rotation steps, each row followed by its count of steps:
The counts run from 0 to 1126.
-30.8	-3.9	-12.0	13.6	39.8	-8.9	-2.4	16.5	-0.1	-44.2	-28.4	29.9	-16.7	34.8	0.1	-3.4	3.9	5.0	-7.9	-4.3	-28.7	32.1	28.3	23.4	-15.8	2.2	-16.6	-11.3	22.0	7.6	-6.7	4.5	36.4	17.4	18.0	18.6	26.0	14.8	-2.0	-2.4	1.9	-16.8	6.2	11.8	-18.8	0.9	9.3	17.6	-15.9	11.9	-40.9	27.6	3.4	-9.5	-15.8	2.5	-4.0	-23.9	10.3	19.2	5.0	9.1	-13.1	25.1	3.9	1.7	-29.6	-5.4	-8.0	36.6	14.5	9.2	-22.9	2.3	-29.0	21.5	18.3	49.1	-3.5	1.9	8.3	18.6	9.3	7.4	-6.0	19.9	5.0	11.6	-12.3	-18.9 -> 1000
-8.3	-9.4	-5.7	1.4	-1.8	-2.3	-11.7	13.4	-10.3	-40.3	-8.3	44.7	-16.8	38.2	-14.6	22.4	17.7	14.2	4.9	-3.4	0.8	16.1	31.5	7.4	-0.7	-6.2	20.5	-5.8	11.0	24.4	-26.0	10.8	23.3	22.4	30.0	21.7	32.5	12.8	-11.7	9.8	24.8	19.1	-4.5	0.2	-10.3	8.5	-11.5	11.2	11.1	23.0	12.3	6.8	2.8	-33.0	-15.5	44.3	-6.9	30.0	-18.4	-10.0	2.5	26.5	-9.0	-7.5	-0.4	8.1	23.5	8.5	21.0	36.0	16.4	-9.5	-20.4	7.6	-4.5	23.9	6.1	-6.0	13.9	5.2	20.2	-14.6	7.1	39.1	-24.6	24.8	25.9	21.8	17.3	-9.6 -> 332
-8.9	-6.8	-22.3	-6.4	25.0	3.0	-6.7	15.8	2.5	-2.8	-4.9	65.3	-10.8	34.1	-31.3	14.5	17.9	6.3	8.0	-28.4	-13.3	18.6	42.2	45.7	9.8	9.1	12.5	-27.5	-7.6	-9.4	-14.3	24.9	9.7	21.5	13.3	-6.4	27.1	1.6	-7.5	8.4	-15.3	5.7	0.3	-1.9	-19.2	8.7	-14.0	7.2	-11.6	20.4	2.8	-10.4	2.5	-19.3	-11.9	22.4	7.0	7.1	-16.1	15.9	1.0	-3.2	-3.4	-19.3	-20.0	-8.2	22.9	2.2	32.1	19.6	26.1	12.1	-37.5	1.2	-11.5	29.6	4.3	8.2	9.9	-10.2	9.3	0.8	11.8	4.7	-11.7	37.4	16.5	48.6	5.2	-23.4 -> 688
-8.4	-5.2	15.8	-9.9	33.1	-2.9	-14.2	24.0	10.6	-49.9	-19.1	17.6	-30.3	41.5	0.4	5.2	11.4	0.5	-16.4	21.4	-12.1	35.6	12.1	16.6	2.7	-17.4	18.2	-5.8	11.6	25.3	-13.5	-10.6	15.0	29.6	30.8	18.5	36.3	3.2	7.4	15.7	6.1	-13.1	-10.8	12.2	-9.6	1.1	-9.3	22.1	-11.2	15.5	-15.5	22.9	10.5	-30.9	-24.2	33.9	-15.4	-17.8	-13.9	1.5	17.7	19.3	-36.8	-0.7	-0.2	22.4	36.1	12.4	-12.9	25.3	31.8	-24.9	-20.0	13.2	-2.9	12.6	5.2	10.6	11.6	-4.4	32.7	5.0	14.6	4.4	-5.8	31.4	28.4	3.7	6.3	-3.3 -> 624
-16.2	-14.8	-8.8	0.6	52.9	23.7	-15.9	-5.8	9.5	-13.6	-13.8	41.6	-11.3	34.2	-18.1	-10.3	12.5	0.9	-10.5	-13.1	-25.6	25.1	33.9	28.2	16.6	-3.5	6.0	-25.4	-10.2	-15.1	-21.2	-5.4	-8.9	31.4	-0.1	1.5	15.1	-5.7	15.1	13.4	-11.4	2.6	11.0	2.3	-42.1	7.7	-20.2	13.8	-36.5	16.0	-13.9	11.7	10.1	-23.3	-0.5	8.7	1.1	-17.3	-7.3	16.8	3.4	-1.9	-25.9	-8.0	-9.2	12.5	23.8	11.5	14.0	25.0	26.5	-11.0	-38.2	18.8	-11.4	15.3	12.4	12.7	-1.6	-0.4	19.3	9.3	14.5	-14.6	2.2	30.9	18.3	1.6	-12.2	-7.5 -> 268
-10.5	3.0	-11.6	13.8	40.8	-14.7	-0.7	21.5	-8.1	-26.3	-23.4	51.0	-15.7	37.3	-10.0	25.0	-4.6	3.5	2.2	-13.0	-17.1	33.6	34.8	36.6	-9.8	7.1	-18.2	-19.4	-5.6	16.0	-9.6	-2.3	13.3	2.8	8.7	-7.9	28.0	12.0	-14.8	13.2	-10.0	-26.3	-18.4	-5.8	-14.8	10.5	6.2	16.8	-13.4	15.1	-33.4	29.6	-1.3	15.0	-12.7	-9.3	-7.8	-29.7	-1.3	15.2	6.2	-2.4	-21.0	-1.4	-11.6	-3.5	-17.7	11.6	24.5	17.7	13.9	31.9	-15.2	-18.7	2.4	15.4	0.3	38.5	-4.7	-3.5	8.3	12.4	18.7	29.4	-25.8	9.6	2.7	36.1	0.7	-23.9 -> 816
-22.9	-16.9	-15.8	17.2	54.7	11.0	-13.6	9.3	7.9	-31.2	-29.4	42.3	-13.4	41.8	-3.7	0.8	7.5	4.3	-0.6	-3.8	-19.3	34.2	16.9	12.0	-7.1	-8.0	-1.5	-25.3	30.5	-12.9	-22.3	0.5	17.7	31.9	11.1	11.3	21.0	16.2	23.9	12.3	-13.0	-17.5	1.9	-10.5	-40.2	15.1	-2.5	21.7	-15.0	9.6	-39.9	37.1	-2.9	-1.4	-22.1	9.9	-4.0	-32.4	4.1	10.8	10.2	-4.7	-24.9	15.9	10.1	-3.3	-30.5	6.1	4.3	24.0	20.6	11.4	-23.9	-7.3	-8.5	20.3	9.7	32.4	-11.2	12.0	13.6	10.2	7.5	2.3	-9.3	13.9	15.0	9.9	-5.3	-6.4 -> 895
-16.0	-4.6	-16.4	19.6	30.9	19.8	-16.9	-15.5	-10.1	-24.6	-22.6	57.3	-10.6	39.4	-29.1	24.1	0.8	4.2	-7.5	-8.0	-23.9	36.3	27.3	35.1	17.6	0.1	-1.1	-22.7	12.2	-1.7	-21.2	-6.0	11.6	10.1	0.1	0.0	42.1	5.6	-15.0	9.9	-1.3	-9.7	-20.3	-1.5	-27.6	3.2	8.8	10.9	-19.0	7.8	-14.9	32.1	16.4	-13.3	-19.5	15.6	4.2	-24.7	-6.9	18.1	0.4	-8.5	-20.6	-5.4	-15.1	7.4	12.9	1.9	26.2	25.5	-14.4	23.8	-19.6	-2.4	9.1	18.9	14.3	20.1	1.3	0.3	30.0	-13.0	16.1	21.7	-5.9	30.0	35.6	20.3	-22.4	-24.7 -> 293
-12.2	-17.0	-17.8	2.9	47.6	13.2	-16.3	-6.9	11.3	-5.9	-8.8	60.9	-5.0	46.4	-32.9	7.2	19.9	0.2	-4.7	-15.5	-9.1	25.1	24.0	22.2	20.2	-7.5	14.4	-35.3	8.3	-29.1	-23.4	8.3	-3.7	35.6	15.6	-6.0	30.5	11.2	12.3	11.3	-12.1	0.2	-0.1	-13.4	-38.2	19.7	-25.8	10.2	-12.4	14.6	-2.2	19.8	-2.7	-13.8	-18.4	22.7	-0.3	-10.6	-13.3	0.8	8.4	-6.3	-22.6	-14.1	-10.0	-3.5	20.4	6.0	33.3	11.7	15.0	10.4	-29.0	3.0	8.1	24.1	11.4	-4.5	6.5	0.1	15.0	-9.0	15.1	14.3	-11.7	23.5	25.6	24.8	-1.1	-10.1 -> 794
-30.0	-19.3	-23.2	23.9	29.9	-0.9	-8.5	-1.0	-8.1	-32.4	-26.9	34.2	-6.5	24.3	-22.1	28.6	6.4	-15.9	-8.7	-22.1	-25.3	36.7	38.6	38.2	-5.6	7.1	-11.2	-18.0	-7.4	0.0	-28.7	-6.9	12.4	13.3	5.8	-11.1	23.5	19.3	-17.3	-14.4	-2.1	6.6	-10.0	4.5	-50.2	1.1	-12.3	23.0	-17.5	13.2	-22.9	29.4	10.1	-1.2	-2.2	8.2	-2.4	-14.5	-4.3	14.9	-3.5	2.7	-17.8	-17.4	2.5	23.7	0.8	11.4	22.2	18.8	5.2	17.6	-10.9	0.9	3.1	15.4	25.3	33.4	-13.3	-2.7	14.2	-15.5	15.4	20.4	-27.0	19.6	6.3	21.4	-17.7	-28.1 -> 297
-24.2	-21.2	-18.1	6.3	44.5	6.1	-5.4	3.5	-14.6	-42.2	-25.4	48.6	-2.0	22.3	-9.1	10.6	23.0	0.0	7.3	-11.3	-21.2	33.8	35.6	32.9	-10.9	8.8	-10.7	-17.9	-14.7	9.2	-23.7	8.7	17.2	14.3	3.3	-7.1	34.1	5.1	-8.5	-17.7	8.6	7.4	0.2	-11.6	-50.8	7.0	-9.9	19.2	-40.5	7.0	-9.9	15.7	-5.4	-0.1	-3.6	9.8	-0.9	-6.3	-17.1	21.4	-6.8	8.2	-10.9	-15.4	0.9	3.7	-6.6	1.4	19.5	12.8	15.1	8.6	-33.0	-1.0	6.8	20.7	24.3	15.6	1.0	9.6	6.9	-12.0	28.6	27.8	-28.2	-1.7	31.5	7.8	17.0	-23.3 -> 191
-31.0	-16.2	-17.0	28.4	43.3	-2.0	1.5	-0.7	2.7	-23.3	-9.3	11.9	-19.0	31.2	-10.9	11.8	5.8	3.4	-18.7	3.0	-13.1	9.8	55.1	15.1	-3.0	7.9	-7.3	-24.9	14.1	-4.5	-19.3	-24.1	14.9	22.4	22.4	-6.4	15.3	10.8	19.2	7.4	-0.6	0.8	-2.2	4.7	-49.9	14.9	-9.8	22.6	-14.0	11.1	-16.4	30.8	8.0	-8.8	-1.7	8.2	-5.7	-8.2	20.2	13.1	6.7	2.8	-39.7	0.4	-4.4	-3.0	-29.0	37.2	8.3	34.0	48.7	-13.2	-12.9	0.1	-12.4	16.3	6.0	4.9	-14.7	2.7	12.3	15.0	-5.6	10.0	-20.3	33.1	-23.6	0.5	-13.1	-11.4 -> 643
-18.2	-19.2	-17.9	20.9	33.0	3.5	-24.4	-6.9	16.4	2.1	-6.7	39.0	-3.6	34.8	-29.0	22.8	27.0	13.2	-17.7	-10.5	-24.6	-2.5	28.9	33.2	11.4	-7.8	16.3	-30.6	32.1	-16.3	-21.2	15.1	19.8	21.8	18.7	11.9	21.6	-0.6	21.1	8.3	6.0	7.5	-6.2	-14.2	-34.1	19.4	-10.9	-1.2	2.5	17.8	4.7	25.3	7.0	-30.8	-24.8	26.1	17.6	-3.1	-3.9	17.3	-3.4	6.8	-20.1	-7.1	2.7	-4.2	8.5	8.2	22.9	23.9	23.7	12.0	-19.9	9.8	2.3	39.7	8.2	-1.9	-19.3	4.0	25.7	-3.2	-9.9	-1.9	-19.8	37.5	4.9	15.6	-0.2	-17.3 -> 1032
-5.1	-11.3	15.0	9.1	50.2	20.7	-26.3	2.1	13.7	-17.2	-9.8	48.5	-8.8	46.6	-4.4	-1.2	5.6	18.3	-8.8	11.4	-31.3	19.0	27.4	24.7	18.3	-13.2	14.9	-12.9	29.7	-3.9	-15.9	0.9	14.4	26.9	9.8	34.0	25.2	-13.3	25.3	29.4	3.8	-8.4	-2.1	-18.4	-21.2	11.3	5.9	0.2	-26.3	11.8	-15.4	21.4	11.3	-24.4	-20.1	20.8	4.2	-29.4	-13.8	17.1	7.8	7.9	-30.3	4.0	-7.7	-5.8	11.6	-0.1	10.4	30.4	17.7	-6.7	-28.7	12.4	4.0	25.3	-4.3	9.7	-6.7	13.3	29.1	15.7	8.1	3.5	0.2	23.3	26.1	-2.1	-0.6	-4.9 -> 2
-18.1	-21.8	-1.4	15.3	36.7	-3.8	-27.9	-10.1	3.2	0.4	-20.1	25.2	-1.6	23.1	-19.5	36.8	17.1	3.9	-8.4	-19.7	-32.4	14.0	36.1	47.2	4.0	-6.4	-3.7	-15.2	-0.2	-9.8	-36.4	-8.4	3.1	12.7	-4.2	19.7	22.6	-9.6	-3.2	-8.6	11.0	18.8	-11.7	-6.2	-43.7	12.5	-8.5	16.1	-7.3	21.0	-11.8	32.1	22.8	-35.1	1.4	11.0	13.1	-14.6	2.3	24.9	-3.0	2.2	-24.3	-9.7	0.1	33.2	25.7	22.6	20.1	28.0	9.9	16.9	-18.7	18.7	8.5	27.0	16.8	24.3	-18.5	6.8	32.1	-11.3	-3.3	-2.1	-29.7	22.6	4.8	3.0	-8.8	-28.2 -> 665
-23.9	-23.2	-9.8	15.0	30.1	17.0	-9.5	1.0	15.5	-19.1	0.1	26.8	-6.8	39.9	-15.0	-2.5	12.2	5.4	-5.9	-4.1	-33.7	16.5	51.9	17.4	-0.3	6.3	21.9	-18.9	10.9	-20.6	-26.8	13.2	18.7	39.2	26.8	19.5	4.4	10.7	16.8	10.9	2.0	11.6	27.2	4.2	-38.9	8.8	-12.9	11.9	-17.9	20.3	-11.1	27.0	11.3	-41.6	-4.0	16.6	6.6	5.8	-13.0	11.1	-9.7	19.7	-11.2	-3.4	-1.4	15.9	0.0	9.9	9.9	31.6	18.5	7.9	-28.6	24.3	-32.0	24.5	24.0	0.5	-19.6	-1.2	20.8	4.7	5.9	6.3	-10.3	40.4	7.5	-1.5	-12.0	-16.9 -> 507
-30.0	-7.4	-20.2	8.2	7.4	-17.1	7.5	-1.2	-1.8	-18.9	-11.3	18.9	-25.9	47.2	-13.1	9.6	16.9	25.8	-3.8	0.2	4.3	4.5	57.6	6.1	0.2	2.7	7.2	-17.6	23.0	5.3	-21.7	2.4	21.1	22.3	31.9	15.6	30.3	10.4	-7.5	-0.2	12.0	12.9	-0.5	10.1	-4.2	16.9	-13.3	13.5	12.5	17.8	5.8	6.0	8.4	-22.4	-16.7	25.4	4.1	30.2	6.9	13.1	7.1	18.5	-17.9	9.5	-11.4	-12.5	-5.6	28.0	2.4	35.2	39.3	-14.9	-15.1	7.0	-31.7	35.5	15.0	-8.4	10.7	3.8	25.7	9.0	-11.6	20.3	-17.0	44.0	1.2	24.6	6.0	-19.0 -> 224
-8.0	1.9	10.2	-8.7	45.2	-23.4	-14.8	25.0	2.6	-36.7	-32.6	25.2	-25.5	38.0	11.9	12.8	18.4	15.3	-5.0	16.1	-8.7	21.6	15.9	31.7	-10.5	-10.6	-8.2	-5.8	17.2	31.9	-9.3	1.5	36.0	17.9	16.5	19.6	38.5	-2.3	6.8	22.6	10.6	-21.6	-13.7	1.8	-1.7	13.5	14.4	11.6	-7.1	14.6	-20.8	10.0	-6.1	-7.0	-25.9	15.6	-3.1	-33.2	0.7	22.3	17.3	10.4	-27.7	21.3	-5.0	-18.6	-16.8	5.8	-7.7	26.6	44.2	-8.6	-24.8	-4.9	-5.0	27.0	-9.6	26.0	13.5	7.8	16.2	26.4	0.2	3.8	-14.6	8.3	17.2	15.8	25.2	-5.7 -> 103
-18.7	-26.2	-1.6	-10.7	22.7	-17.0	1.8	32.6	5.3	-31.9	-18.4	14.1	-29.1	27.9	7.0	13.9	29.4	9.0	2.1	-5.3	-7.2	11.9	34.6	17.5	-23.3	-5.9	16.6	-5.1	-3.1	15.4	-22.6	4.9	21.0	26.0	16.4	25.3	9.7	10.8	5.9	4.7	8.3	23.8	8.5	10.0	-25.9	16.6	-7.6	16.4	7.0	26.1	-5.7	1.5	9.5	-29.0	2.8	29.7	-8.0	14.0	4.2	12.3	4.3	18.9	-19.0	2.0	8.5	3.8	-20.0	26.7	-13.7	36.5	62.5	-21.6	-24.8	6.1	-26.5	26.4	6.5	12.4	17.6	8.2	11.7	17.2	-18.8	-1.4	-31.9	25.8	-14.4	0.7	19.8	-3.9 -> 1119
-7.1	-14.2	-13.5	0.4	27.9	23.8	0.2	6.8	-27.3	-40.4	-22.5	65.5	-7.8	45.0	-11.8	9.1	-2.9	1.2	12.9	5.3	-11.6	38.4	34.5	18.3	18.2	0.8	16.1	-3.7	-6.3	12.6	-28.4	-10.0	5.1	16.9	-4.3	6.8	36.1	-0.6	-13.0	31.2	2.4	2.6	-13.4	0.5	-25.2	11.2	5.6	9.0	-32.5	13.5	-14.7	1.8	11.6	-19.7	-8.4	27.8	-1.9	-1.6	-16.2	14.1	11.8	-2.7	-24.0	-16.1	-20.5	5.5	11.1	3.8	16.7	27.5	4.1	1.1	-29.5	-13.5	-0.5	6.6	5.6	1.2	24.3	8.7	17.3	7.4	14.8	28.2	-8.6	19.2	42.7	10.1	1.9	-12.8 -> 1074
-16.9	0.7	-8.4	14.8	11.4	-24.7	-19.8	35.5	4.6	-42.7	-12.0	31.1	-22.0	22.8	3.9	23.3	18.8	14.2	-6.9	0.1	-2.4	9.8	37.4	21.9	-16.9	-3.4	3.2	-9.7	31.6	36.7	-12.4	5.4	48.3	19.5	31.8	16.8	25.6	13.3	-0.4	9.3	13.6	6.4	-3.3	6.0	4.5	-1.7	0.6	11.8	24.4	28.6	0.9	8.1	-0.8	-16.5	-22.9	25.3	-10.8	14.3	5.8	1.8	5.7	20.5	-11.4	7.5	18.2	-10.0	-1.3	16.3	8.0	48.4	40.7	-10.5	-14.9	-1.9	-24.6	27.1	-0.4	18.0	6.0	9.8	19.7	12.1	-8.2	16.3	-25.9	32.3	-4.2	34.5	18.5	-10.6 -> 857
-15.4	-16.4	-2.3	33.9	31.1	-22.4	-24.7	17.6	0.1	-7.8	-15.7	24.8	-10.2	18.1	-12.5	42.6	6.6	1.7	-12.4	-16.5	-15.0	6.4	43.0	44.8	-14.9	-3.5	-8.8	-12.9	4.3	6.8	-35.5	-11.0	9.4	18.6	7.8	10.2	14.3	4.3	-1.0	-5.1	9.2	14.3	-13.4	-3.7	-37.5	13.9	-14.0	21.8	16.1	21.4	-19.5	35.9	6.3	-20.9	2.0	10.8	-4.9	-3.6	9.7	6.9	0.9	9.4	-27.2	-4.7	18.9	25.7	-1.9	34.3	21.6	25.4	29.1	17.5	-10.5	1.1	6.9	26.0	3.8	26.1	-21.5	6.4	29.4	-3.3	-9.9	11.4	-43.2	20.7	-25.1	21.0	-7.6	-16.8 -> 669
-25.7	-20.9	-18.0	4.8	32.9	13.6	-0.2	5.2	23.1	-14.1	5.6	24.9	-6.4	49.6	-22.0	-5.4	15.0	5.9	-12.4	-10.5	-37.6	21.3	42.9	27.0	7.1	1.6	24.3	-22.6	13.7	-20.4	-18.3	20.9	16.1	34.3	32.7	13.7	10.3	11.8	5.2	8.4	-5.6	12.2	17.2	3.1	-31.6	12.9	-10.5	4.2	-15.5	14.7	-14.6	27.6	14.5	-42.0	-15.8	19.0	12.7	0.7	-19.1	3.6	-13.1	21.4	-10.2	-10.8	-7.5	13.8	2.5	-4.1	8.4	28.5	26.3	8.6	-23.2	27.0	-22.1	24.2	21.2	-1.7	-16.4	-11.9	18.1	-0.7	16.7	6.7	-7.6	42.3	2.2	-0.6	-12.5	-21.8 -> 506
-9.8	-2.0	-6.4	9.2	44.9	-8.8	-6.1	28.1	-8.9	-31.3	-25.9	50.6	-8.0	27.5	-4.2	24.3	6.1	-3.0	1.2	-7.5	-15.2	36.5	31.4	55.4	-5.1	13.7	-17.6	-12.0	-6.4	20.6	-11.2	2.6	24.5	2.7	2.1	-8.5	25.6	-3.9	-14.7	11.9	-8.3	-20.5	-19.3	-4.8	-23.9	4.3	8.6	17.0	-24.3	11.9	-31.9	18.8	-3.6	11.9	-8.6	-3.8	-6.5	-36.1	-2.3	20.4	9.0	-3.2	-20.6	-10.0	-11.5	-5.2	-17.9	3.0	20.6	16.2	22.5	23.7	-23.9	-20.2	11.7	14.3	-2.9	38.5	-3.4	-4.9	9.0	9.2	16.8	24.5	-27.0	5.0	-1.5	30.7	5.2	-27.3 -> 815
-15.7	-31.5	-14.3	25.2	27.8	4.0	-21.6	30.5	12.2	-32.7	-11.8	27.7	-7.6	18.0	-16.0	28.1	16.6	-16.5	-11.1	-5.4	-15.6	20.5	26.6	24.4	-14.7	-6.7	15.0	-16.9	16.5	0.9	-23.9	-1.7	17.0	40.0	18.4	3.9	5.0	17.2	22.5	3.0	1.6	18.1	1.6	-4.0	-52.5	12.1	-21.4	22.2	0.4	22.2	-12.4	32.9	4.8	-29.5	-10.2	26.2	-14.6	1.0	-1.5	-8.6	-3.7	11.3	-24.3	-21.1	30.2	29.6	-1.7	19.0	22.5	21.4	32.3	-2.7	-12.9	7.3	6.7	14.7	7.0	8.1	-12.5	4.6	12.4	-18.7	3.6	14.3	-37.2	17.8	-7.4	7.6	-4.1	-3.4 -> 1038
-17.1	-21.1	3.1	7.9	35.3	-0.7	-22.0	-19.6	1.2	2.1	-20.3	35.3	-11.2	36.9	-30.5	31.2	15.8	7.8	-6.8	-16.0	-28.9	20.3	28.6	37.3	6.2	-11.1	0.3	-18.9	9.4	-13.0	-34.9	-6.7	-4.5	14.9	3.0	22.8	33.1	-4.5	-7.2	-6.0	5.8	9.9	-13.1	-8.2	-35.3	10.5	-13.8	14.5	-2.8	18.9	-15.0	28.6	17.5	-30.6	-4.4	13.8	12.2	-16.5	-10.5	23.5	1.8	3.6	-20.5	-9.9	-3.4	38.7	23.4	14.6	17.2	26.6	0.3	22.2	-12.8	21.3	11.3	30.0	15.8	20.8	-13.2	-1.1	35.3	-18.1	-0.6	4.7	-26.7	29.0	16.1	15.4	-10.8	-22.2 -> 664
-23.4	-6.1	-18.0	-4.3	41.7	5.3	-0.6	13.3	7.2	-30.9	-22.9	40.1	-25.4	54.8	-6.5	-10.1	10.1	15.6	2.6	9.4	-8.9	30.1	27.5	8.5	4.9	-3.0	-0.6	-23.7	23.0	1.2	-12.1	6.5	17.3	26.4	9.0	9.2	31.5	13.7	17.2	20.1	-12.1	-13.8	4.0	2.3	-15.4	18.5	3.2	10.0	-14.4	13.8	-27.2	9.2	-2.5	-8.1	-25.9	17.9	-3.8	-13.4	5.5	17.6	19.0	1.5	-24.6	22.6	-11.1	-26.9	-24.7	4.9	-9.7	33.8	33.9	-10.1	-32.2	-10.8	-24.4	26.7	3.4	16.1	13.6	9.0	11.1	34.7	-7.3	-2.3	1.8	28.4	16.7	11.1	7.6	-7.7 -> 368
-17.5	-18.1	-12.9	7.1	39.4	14.5	-8.4	-6.3	-19.7	-33.7	-17.1	63.1	-1.0	36.4	-8.4	3.6	4.5	9.8	10.7	-10.9	-21.3	25.8	36.6	20.7	4.7	6.8	-6.8	-9.5	-17.2	5.6	-27.2	3.0	10.9	17.3	-4.9	9.0	32.9	-7.9	-12.5	2.6	12.2	6.5	-2.0	-8.4	-41.5	10.4	-2.7	11.0	-39.1	3.3	-7.9	14.2	1.9	-7.3	-5.4	12.6	4.3	0.8	-14.6	15.4	-0.4	4.9	-11.2	-7.7	-8.9	2.4	6.4	0.2	26.1	31.0	-0.8	4.0	-31.5	-0.2	0.5	21.4	16.8	12.7	9.8	16.5	19.4	-0.6	26.7	32.3	-8.1	9.7	42.9	9.7	4.5	-23.4 -> 189
-16.3	7.9	4.1	1.2	52.8	-8.9	-6.2	12.1	23.6	-5.2	-24.3	30.1	-26.2	51.6	-9.3	-2.4	8.2	17.5	-12.6	-0.5	-17.6	33.4	21.2	29.9	5.5	-1.4	-8.3	-24.0	24.3	-2.0	-6.5	1.7	9.8	17.7	24.4	6.5	28.3	5.5	5.4	15.5	-21.3	-35.1	-0.7	4.4	-0.9	14.9	-3.0	10.7	-11.4	15.2	-32.3	21.6	-4.5	-2.0	-23.1	-4.0	-4.1	-47.0	3.7	8.7	18.3	2.8	-31.6	19.0	-18.4	-11.9	2.8	8.2	3.1	20.9	32.0	8.3	-17.7	10.4	-13.0	29.3	0.6	26.3	-8.4	-6.8	27.2	21.7	10.2	-1.0	-4.9	27.6	1.5	21.3	-6.6	-12.1 -> 633
-24.2	-11.7	-22.5	20.3	59.0	4.8	-18.9	0.9	6.1	-25.6	-31.3	42.7	-10.8	40.0	-5.3	3.9	16.7	7.1	-8.4	-5.8	-21.5	31.6	23.4	17.8	-3.4	-8.4	-9.7	-30.7	30.5	-11.5	-14.6	2.1	16.9	29.3	5.0	3.5	32.5	12.5	30.2	6.7	-9.2	-17.0	-1.8	-11.8	-33.4	14.3	-1.5	16.0	-13.4	14.4	-27.7	30.2	-8.7	-3.9	-26.5	8.3	-1.5	-32.4	8.9	20.5	11.4	-10.1	-18.2	23.4	10.7	-17.6	-21.6	3.1	9.0	23.2	23.0	3.1	-30.4	-6.0	-13.0	20.5	11.1	31.8	-5.5	14.3	16.6	18.1	-3.9	-7.1	-10.8	22.0	16.3	13.4	-5.9	-6.1 -> 896
